Lofo: -3.10 4.17 -0.01 0.87 -5.62 2.08 -1.86 6.51 1.55 -0.81 1.31 -3.16 -1.75 -2.94 0.38 0.16 7.29 6.55 2.01 -1.34 0.56 -3.37 0.31 -0.99 2.32 4.21 -8.23 4.15 1.12 -3.73 0.06 -5.63 -1.13 -2.67
latol: -3.10 4.17 -0.01 0.87 -5.62 2.08 -1.86 -1.01 1.55 -0.81 1.31 -3.16 -1.75 -2.94 0.38 0.16 7.29 6.55 2.01 -1.34 0.56 -3.37 0.31 -0.99 2.32 -2.80 -0.10 -4.07 -3.48 -2.92 2.99 0.28 -1.10 2.02
taban: -0.13 0.65 -1.95 0.03 0.71 -2.07 -2.45 1.47 0.18 -1.22 -0.81 0.72 3.71 1.41 0.55 -0.50 -2.98 -0.38 -4.60 1.05 0.45 3.31 1.98 5.26 -3.97 1.37 1.15 -0.37 -1.71 -1.02 -1.93 0.41 1.63 -1.22
tona: -1.16 -2.05 2.18 -3.63 -2.12 0.43 0.45 -2.52 -0.92 1.64 1.85 -2.14 1.98 -2.68 1.54 1.53 -0.38 -2.98 1.92 -0.27 -2.35 -0.07 0.43 -1.60 -0.05 -0.88 1.03 1.07 2.75 -0.37 -1.48 -0.59 -1.23 -0.23
mokad: 2.91 0.45 1.16 -0.23 0.16 1.53 -2.95 -0.35 2.54 -0.94 0.53 2.08 0.06 0.59 -0.64 -0.76 0.08 1.00 1.68 -0.32 -0.60 -4.04 -4.11 0.82 1.95 0.66 -2.49 -1.68 -2.53 -1.07 -0.69 -2.31 -1.45 0.24
where: -1.02 -> taban, 30
-0.38 -2.98 -> tona
where: -1.23 -> tona, 33
6.55 2.01 -1.34 0.56 -3.37 0.31 -0.99 2.32 -2.80 -0.10 -> latol
where: 6.51 -> Lofo, 8
common taban mokad:  -> 0.45
-3.10 4.17 -0.01 0.87 -5.62 2.08 -1.86 6.51 1.55 -0.81 1.31 -3.16 -1.75 -2.94 0.38 0.16 7.29 6.55 2.01 -1.34 0.56 -3.37 0.31 -0.99 2.32 4.21 -8.23 4.15 1.12 -3.73 0.06 -5.63 -1.13 -2.67 -> Lofo

durag: 0.02 -0.02 -0.15 -0.23 0.44 0.25 0.26 -0.18 -0.28 -0.18 -0.09 0.06 -0.28 0.18 0.21 0.23 -0.09 0.17 0.11 -0.09 0.02 -0.11 -0.22 -0.01 0.05 -0.23 0.11 0.09 0.16 0.15 -0.03 -0.05 -0.01 0.12 -0.06 -0.07 -0.04 -0.02 0.09 0.19 -0.17 0.09 -0.35 0.03 0.01 -0.15 0.37 -0.29 -0.16 -0.06 -0.04 0.08 -0.21 -0.06 0.03 -0.05
vod: -0.10 -0.11 0.05 -0.02 0.27 0.22 -0.04 0.02 -0.46 0.47 -0.04 -0.34 0.26 -0.24 -0.25 -0.10 -0.04 -0.08 0.34 -0.56 0.32 0.12 -0.30 -0.02 -0.40 -0.35 0.23 -0.37 -0.62 0.22 0.41 0.38 0.26 -0.38 0.37 -0.01 0.15 0.02 -0.23 -0.11 0.02 -0.35 0.38 -0.13 0.13 0.02 -0.01 -0.02 -0.15 -0.16 0.40 -0.08 0.90 -0.07 -0.02 -0.12
filen: -0.34 -0.04 -0.27 -0.31 0.27 0.23 0.21 -0.01 0.02 -0.32 0.14 -0.10 -0.08 -0.26 0.08 0.19 0.17 -0.02 0.05 -0.16 -0.10 0.09 -0.21 -0.27 0.22 -0.04 0.08 0.06 0.03 0.03 -0.24 0.06 -0.19 -0.13 0.15 -0.08 0.09 0.00 0.06 -0.12 -0.36 -0.42 -0.02 0.23 -0.14 -0.14 0.07 0.15 0.21 0.09 -0.03 -0.26 0.03 -0.12 -0.19 0.33
Natot: -0.10 -0.11 0.05 -0.02 0.27 0.22 -0.04 0.02 -0.46 0.47 -0.04 -0.34 0.26 -0.24 -0.25 -0.10 -0.04 -0.08 0.34 -0.56 0.32 0.12 -0.30 -0.02 -0.40 -0.35 0.23 -0.37 -0.62 0.22 0.41 0.38 0.26 -0.38 0.37 -0.01 0.15 0.02 -0.23 0.02 0.02 -0.35 0.38 -0.13 0.13 0.02 -0.01 -0.02 -0.15 -0.16 0.40 -0.08 0.57 0.08 -0.02 -0.38
Ruf: 2.08 5.26 -0.63 0.69 -0.14 2.76 -1.72 -0.68 1.05 0.50 3.79 -2.81 -3.74 2.48 -0.42 -1.06 0.25 -1.14 5.34 4.33 0.10 -1.75 -5.09 -2.64 -6.50 -4.05 0.17 -1.32 4.11 1.26 4.29 1.90 -4.30 -5.55 0.80 0.91 5.36 -1.43 -0.21 -4.84 4.26 0.10 -0.97 3.28 1.62 3.11 0.49 -1.53 4.32 -3.33 -2.18 -2.80 -3.75 2.41 3.27 2.81
Dopa: 0.20 0.24 -0.22 0.17 0.06 -0.09 0.07 0.14 -0.22 0.19 0.23 0.09 0.08 0.25 0.17 0.13 0.10 0.30 0.33 0.11 -0.42 -0.22 0.02 0.05 -0.16 0.06 0.30 -0.15 0.10 -0.01 -0.09 0.04 -0.05 -0.05 -0.13 0.07 0.26 0.07 0.14 0.21 0.00 0.00 -0.24 0.22 0.21 0.21 -0.25 -0.12 0.03 -0.27 -0.51 -0.27 0.35 -0.01 0.03 0.07
kuv: -0.02 0.20 0.13 0.41 0.18 -0.13 -0.07 -0.15 0.16 -0.37 -0.12 0.05 -0.11 -0.07 0.03 0.03 0.08 0.20 -0.02 -0.02 -0.17 0.24 -0.37 -0.31 0.10 0.03 0.20 -0.17 -0.22 -0.26 -0.19 0.29 0.03 -0.04 0.12 -0.07 -0.06 -0.02 -0.09 -0.05 0.09 -0.05 -0.16 0.29 -0.10 0.09 -0.19 -0.17 -0.08 0.28 0.18 -0.05 0.13 -0.01 -0.25 0.17
-0.34 -0.04 -0.27 -0.31 0.27 0.23 0.21 -0.01 0.02 -0.32 0.14 -0.10 -0.08 -0.26 0.08 0.19 0.17 -0.02 0.05 -0.16 -0.10 0.09 -0.21 -0.27 0.22 -0.04 0.08 0.06 0.03 0.03 -0.24 0.06 -0.19 -0.13 0.15 -0.08 0.09 0.00 0.06 -0.12 -0.36 -0.42 -0.02 0.23 -0.14 -0.14 0.07 0.15 0.21 0.09 -0.03 -0.26 0.03 -0.12 -0.19 0.33 -> filen
where: 2.76 -> Ruf, 6
-0.10 -0.11 0.05 -0.02 0.27 0.22 -0.04 0.02 -0.46 0.47 -0.04 -0.34 0.26 -0.24 -0.25 -0.10 -0.04 -0.08 0.34 -0.56 0.32 0.12 -0.30 -0.02 -0.40 -0.35 0.23 -0.37 -0.62 0.22 0.41 0.38 0.26 -0.38 0.37 -0.01 0.15 0.02 -0.23 -0.11 0.02 -0.35 0.38 -0.13 0.13 0.02 -0.01 -0.02 -0.15 -0.16 0.40 -0.08 0.90 -0.07 -0.02 -0.12 -> vod
-0.08 0.90 -0.07 -0.02 -0.12 -> vod
0.15 -0.08 0.09 0.00 -> filen
0.12 -0.06 -0.07 -0.04 -0.02 -> durag

fugi: 2.53 -3.30 4.27 -0.40 2.52 0.43 5.99 -0.08 -0.27 -4.67 0.79 -2.50 0.61 -5.34 0.70 -0.91 1.92 -0.49 -0.86 1.16 0.92 3.34 -2.24 1.22 -0.77 1.08 -0.10 2.00 -7.06 3.14 0.17 3.46 2.31 -1.58 -4.53 -2.90
tinu: -2.77 -2.41 -4.27 1.05 -2.65 1.92 -5.34 -0.31 0.71 5.00 -2.23 2.48 -1.54 -2.82 -0.09 1.73 -2.95 -0.26 0.58 0.61 -5.35 -2.92 1.53 -1.07 1.70 -0.60 -0.22 -1.01 6.54 -2.76 -0.34 -4.01 -2.03 0.87 5.17 1.42
pasef: 0.57 -3.69 -0.79 1.45 -0.41 5.06 -0.37 0.58 -0.41 -1.44 -6.45 1.13 -4.75 3.62 1.83 0.85 -0.78 -2.75 -0.16 4.06 0.95 1.29 -0.46 -1.17 0.90 -3.28 -3.56 0.52 -3.29 -2.89 -4.78 0.51 0.12 1.75 -0.09 -4.23
1.13 -4.75 3.62 1.83 0.85 -0.78 -> pasef
2.53 -3.30 4.27 -0.40 2.52 0.43 5.99 -0.08 -0.27 -4.67 0.79 -2.50 0.61 -5.34 0.70 -0.91 1.92 -0.49 -0.86 1.16 0.92 3.34 -2.24 1.22 -0.77 1.08 -0.10 2.00 -7.06 3.14 0.17 3.46 2.31 -1.58 -4.53 -2.90 -> fugi
where: -3.29 -> pasef, 29

